[[-45 -30 -22 -64]
 [ 41  11  15  50]
 [ -2  72   8   6]
 [ 25 -70  -4   3]
 [ 40  28  17  56]
 [ 40 -33   6  12]
 [-26 -19 -14 -38]
 [ 14  32   6  -2]
 [ 19  26  10  38]]
=>
[[-45  41  -2  25  40  40 -26  14  19]
 [-30  11  72 -70  28 -33 -19  32  26]
 [-22  15   8  -4  17   6 -14   6  10]
 [-64  50   6   3  56  12 -38  -2  38]]

[[  7  -9  -8 -12 -18  -8]
 [-12 -77  40  15 -38 -25]
 [ -6  42 -27 -12  34  17]
 [ -4  25 -27 -12  34  17]
 [ -1 -60  40  15 -28 -33]]
=>
[[  7 -12  -6  -4  -1]
 [ -9 -77  42  25 -60]
 [ -8  40 -27 -27  40]
 [-12  15 -12 -12  15]
 [-18 -38  34  34 -28]
 [ -8 -25  17  17 -33]]

[[-20  53 -23 -23  12  10  15  51 -61  56  36 -15]
 [-24  39 -27 -62  45 -24   0  -2 -47 -18 -32 -14]
 [ -1  36  20 -93  60 -16  30  -2 -30 -40 -44 -17]
 [-13  11  12 -45  37  31  20  -3 -51  32   8 -20]]
=>
[[-20 -24  -1 -13]
 [ 53  39  36  11]
 [-23 -27  20  12]
 [-23 -62 -93 -45]
 [ 12  45  60  37]
 [ 10 -24 -16  31]
 [ 15   0  30  20]
 [ 51  -2  -2  -3]
 [-61 -47 -30 -51]
 [ 56 -18 -40  32]
 [ 36 -32 -44   8]
 [-15 -14 -17 -20]]

[[ 82  -2 -21  -8 -36 -37]
 [ 17 -19  12 -18 -23  -7]
 [ -3 -17  24 -16 -40   9]]
=>
[[ 82  17  -3]
 [ -2 -19 -17]
 [-21  12  24]
 [ -8 -18 -16]
 [-36 -23 -40]
 [-37  -7   9]]

[[20 28 96]
 [74  5 60]
 [74 60  5]
 [19 27 95]
 [84 49  8]
 [93 36 15]
 [40 90 11]]
=>
[[20 74 74 19 84 93 40]
 [28  5 60 27 49 36 90]
 [96 60  5 95  8 15 11]]

[[-40 -12  -8 -27  68 -61   2 -66]
 [ 25  49   8 -21  30 -54 -73 -64]
 [  8 -21 -27 -19   7   7  62 -71]
 [-38  52 -25  64 -42 -20  81 -14]
 [-21 -43 -30  -8 -37 -35 -19   4]
 [ 13  11 -25 -10  -9 -16  26 -16]]
=>
[[-40  25   8 -38 -21  13]
 [-12  49 -21  52 -43  11]
 [ -8   8 -27 -25 -30 -25]
 [-27 -21 -19  64  -8 -10]
 [ 68  30   7 -42 -37  -9]
 [-61 -54   7 -20 -35 -16]
 [  2 -73  62  81 -19  26]
 [-66 -64 -71 -14   4 -16]]

[[  5 -19  -4 -14]
 [ -4 -12  17  -5]
 [ 57  39 -53   3]
 [ 44  24  -1   2]
 [-59 -44  66  -7]
 [-42 -30  77  -2]
 [ -3  10  38   8]
 [ 14   3  27  -1]]
=>
[[  5  -4  57  44 -59 -42  -3  14]
 [-19 -12  39  24 -44 -30  10   3]
 [ -4  17 -53  -1  66  77  38  27]
 [-14  -5   3   2  -7  -2   8  -1]]

[[ -2  12  35 -32 -68  52  54 -85  30 -27 -39]
 [ 46  84 -92  -4  12  41 -32 -63  63  57 -82]
 [-64  52  60 -76  33 -31 -25  52  41 -59 -37]
 [-29 -58  58  59 -82  24 -34 -44  33  43 -51]
 [ 11  44 -25 -64  53  50 -78  29 -38 -37  41]]
=>
[[ -2  46 -64 -29  11]
 [ 12  84  52 -58  44]
 [ 35 -92  60  58 -25]
 [-32  -4 -76  59 -64]
 [-68  12  33 -82  53]
 [ 52  41 -31  24  50]
 [ 54 -32 -25 -34 -78]
 [-85 -63  52 -44  29]
 [ 30  63  41  33 -38]
 [-27  57 -59  43 -37]
 [-39 -82 -37 -51  41]]
